One hidden turn or mirror swaps the rows below in pairs. Which row is each named row swapped with?
Z675: [ 10.7   0.0 -13.8  -3.3 -16.5 -21.2  -6.2  15.5 -31.7  20.5  -8.2  15.0]
Z730: [ 28.5 -12.1   2.6  14.0   7.1  -8.4  -0.2   2.1   6.4 -10.1 -12.6  -5.9]
Z531: [ -4.2   2.4  -3.5   3.2   4.1 -23.7  14.9  17.0   4.5  15.4 -36.5   3.0]
Z718: [ 22.9   8.1   6.1  -5.2  12.2 -12.9  -4.5   8.3  19.9 -12.6 -26.2 -11.4]
Z136: [ -4.7   8.6   1.6  25.0   8.8 -14.3 -21.0  19.3   2.6  -8.7 -29.8  -1.9]
Z827: [  9.0   4.0  -3.5  17.6   6.1 -16.1  13.5  29.5   1.4   5.7 -28.4   0.8]
Z558: [-14.5   5.1  -6.9 -10.3  -5.4 -23.8 -21.9  -1.7 -18.1  24.9 -16.4  18.4]
Z5: [  0.7  35.0  -5.6   1.5  -0.8 -19.2  -3.2  22.1  -0.7  22.6 -29.1   8.2]
Z265: [  5.4   9.2 -10.0  11.3   1.6 -21.1 -26.1  -1.7 -24.9  18.1  -6.0  18.2]
Z229: [ 24.4  13.8   1.6  -7.9   5.5   7.0 -17.5  13.6   7.3  -7.3   4.2   4.3]
Z296: [-10.2  -3.3  -7.5  -3.5  -3.7  -9.5 -25.3   2.3 -27.9  -0.8   0.8  14.7]
Z344: [ -6.6  36.1  -3.6  -9.7  -2.7 -21.6  -8.6  16.4 -11.5  16.1 -29.5  11.5]
Z937: [ -6.3  15.4 -10.8  -9.8  -5.7 -23.6  -8.2   9.2 -19.0  31.8 -22.2  15.5]
Z767: [  3.2  11.3  -3.6 -21.9  10.8 -23.0 -29.5  15.8   5.2   1.8 -42.2  -0.2]
Z781: [ -0.1  15.1  -6.7 -36.0  -1.9 -19.6 -10.8   1.3 -15.9  16.8 -12.5  12.0]
Z668: [ 26.3   9.7   3.1 -15.4  -7.6  -6.5 -19.4   5.7   4.1 -19.8  -2.0  -6.2]
Z198: [  6.5  10.7  -3.4   5.7   7.9 -22.6 -14.7  26.8   5.4  20.9 -45.5  -0.7]
Z3: [  1.9  37.0  -1.6 -19.3 -10.1 -20.2 -22.9  17.8  -1.3   8.8 -25.0   2.6]
Z342: [  5.0  -8.8 -12.2  -8.1  -5.7 -11.0  10.5  14.9 -24.7  11.9   0.5  15.5]
Z147: [ 17.1   6.7  -3.1  32.2  10.8 -18.2 -22.1   3.3  -4.0   2.2 -16.9   5.7]
Z926: [  5.3  35.7  -2.0 -13.8   1.7  -4.2 -20.9  23.8   1.2  16.6 -12.2  11.2]
Z274: [ 27.1  -2.3  -4.3  24.8  -4.2 -18.0  -2.2  24.2  -2.2   0.1 -26.0  -4.4]
Z566: [ 10.2   2.5  -8.0 -20.4  -9.7 -11.4 -27.5  16.6 -20.7  -5.4   7.5  13.6]
Z394: [ 13.8  -8.5  -4.9 -31.2   8.0 -14.1 -29.9   1.6  -4.4 -11.6 -16.9   2.4]
Z188: [27.3 -2.4 -3.5 -4.5 -0.4 -2.1 -1.3  0.6 -5.4 -8.9  9.0  5.0]
Z100: [ 10.5 -17.9  -8.0 -18.8   5.3 -23.7   1.5  -8.6  -4.0 -11.4 -25.5   2.8]
Z239: [ 14.0  -9.5   5.1  18.9  10.2 -13.1 -13.5  -0.2  13.9  -8.8 -20.8  -4.6]
Z829: [ 12.1  21.4   1.0   7.6   2.9 -19.5 -24.6  36.0   8.6  -6.8 -28.0  -2.7]
Z870: [ -4.0   2.1  -8.1 -16.2   5.4 -33.4  -0.4   4.0  -2.6   5.1 -45.8   4.6]
Z984: [ 25.2  -4.1   3.7   4.0   7.8  -8.6 -21.6  17.4  15.7 -13.5 -23.4  -8.3]
Z446: [ -2.4   9.6  -8.7 -27.9  -7.3 -17.8 -29.3  15.0 -17.9  21.0 -15.7  15.2]
Z537: [ 20.1 -22.5  -7.7 -17.1  -0.1  -7.1 -15.9   1.9 -16.7   4.2   0.3   6.9]
Z913: [  6.0 -19.0  -5.6 -11.5  -1.1 -14.9  15.6  -0.9 -11.3   3.6  -6.7   8.6]
Z596: [ 26.2   1.0   4.1  -3.1   2.5  -3.2  -2.3  -0.5  -1.1 -21.2  -0.8  -1.9]

Swapped with Z984: Z446
Swapped with Z394: Z767
Swapped with Z668: Z3
Swapped with Z937: Z730
Swapped with Z827: Z342
Swapped with Z537: Z198

One hidden turn or mirror swaps the rows below in pairs. Which row is each named row swapped with?
Z599: [ -0.8  11.7  27.1   0.3  20.6   8.5  -0.8 -14.6 -21.4   5.7  -6.7 -11.3]
Z409: [-19.8 -15.3  23.5   3.2  -0.1   7.8  -4.7 -22.0   3.5  25.1   1.6  -4.8]
Z671: [  3.1  17.5  18.4   3.8  19.2  -2.0  -3.5  -7.8 -20.7   3.1  -5.6 -13.5]
Z505: [  4.0  16.1  22.3  -9.3  21.3  -2.7  -4.4  -7.4 -18.9  11.5   2.2  -7.0]
Z24: [-16.8 -10.9  30.3   1.0   7.1  15.9  -1.6 -23.7  -5.0  21.9   0.5  -3.4]
Z526: [ 10.9   0.0  13.5 -15.2   9.0  -0.1 -10.1  15.2  -9.4 -27.6 -13.5   5.9]
Z158: [ -7.3 -32.3  -4.2 -17.2   2.6  -6.6  -4.6  -0.1  13.7   8.3 -28.3  -1.3]
Z543: [-14.3 -10.3  25.3  -9.3   5.1   5.8  -5.3 -19.5   0.0  30.0   8.2   0.8]
Z704: [-13.9 -15.8  19.5  -2.2 -24.8   8.4   1.4   0.6  17.9   3.9 -22.9   8.3]
Z584: [-26.3 -31.6   9.3 -13.2  -7.8   9.7  -9.8 -16.1  11.3   6.9 -10.0   6.2]
Z414: [  6.8 -13.7  -6.5 -17.8  14.0 -11.4  -4.9   8.7  -0.4  -5.3 -32.7  -6.1]
Z601: [  2.6  10.1   2.8 -14.3  16.8  -1.3  -8.4   2.6 -19.4 -22.2 -20.1  -5.8]
Z659: [  7.0  12.1  15.2  -1.6  -8.0   1.6   2.8  13.2  -3.0 -15.4 -29.3   0.5]
Z646: [-11.7 -33.7  18.6 -15.2 -11.9   9.7 -11.7  -0.5  15.1  -4.5  -6.7  16.1]
Z795: [  1.2 -24.5   9.3 -31.7 -20.1   5.6 -13.8 -10.5  16.2   0.0  -9.8   2.6]
Z363: [ 18.8   2.1   5.4 -32.2  -4.0  -1.0 -12.4   2.1  -2.4 -18.0 -16.4  -5.6]

Swapped with Z659: Z704
Swapped with Z414: Z158
Swapped with Z24: Z599

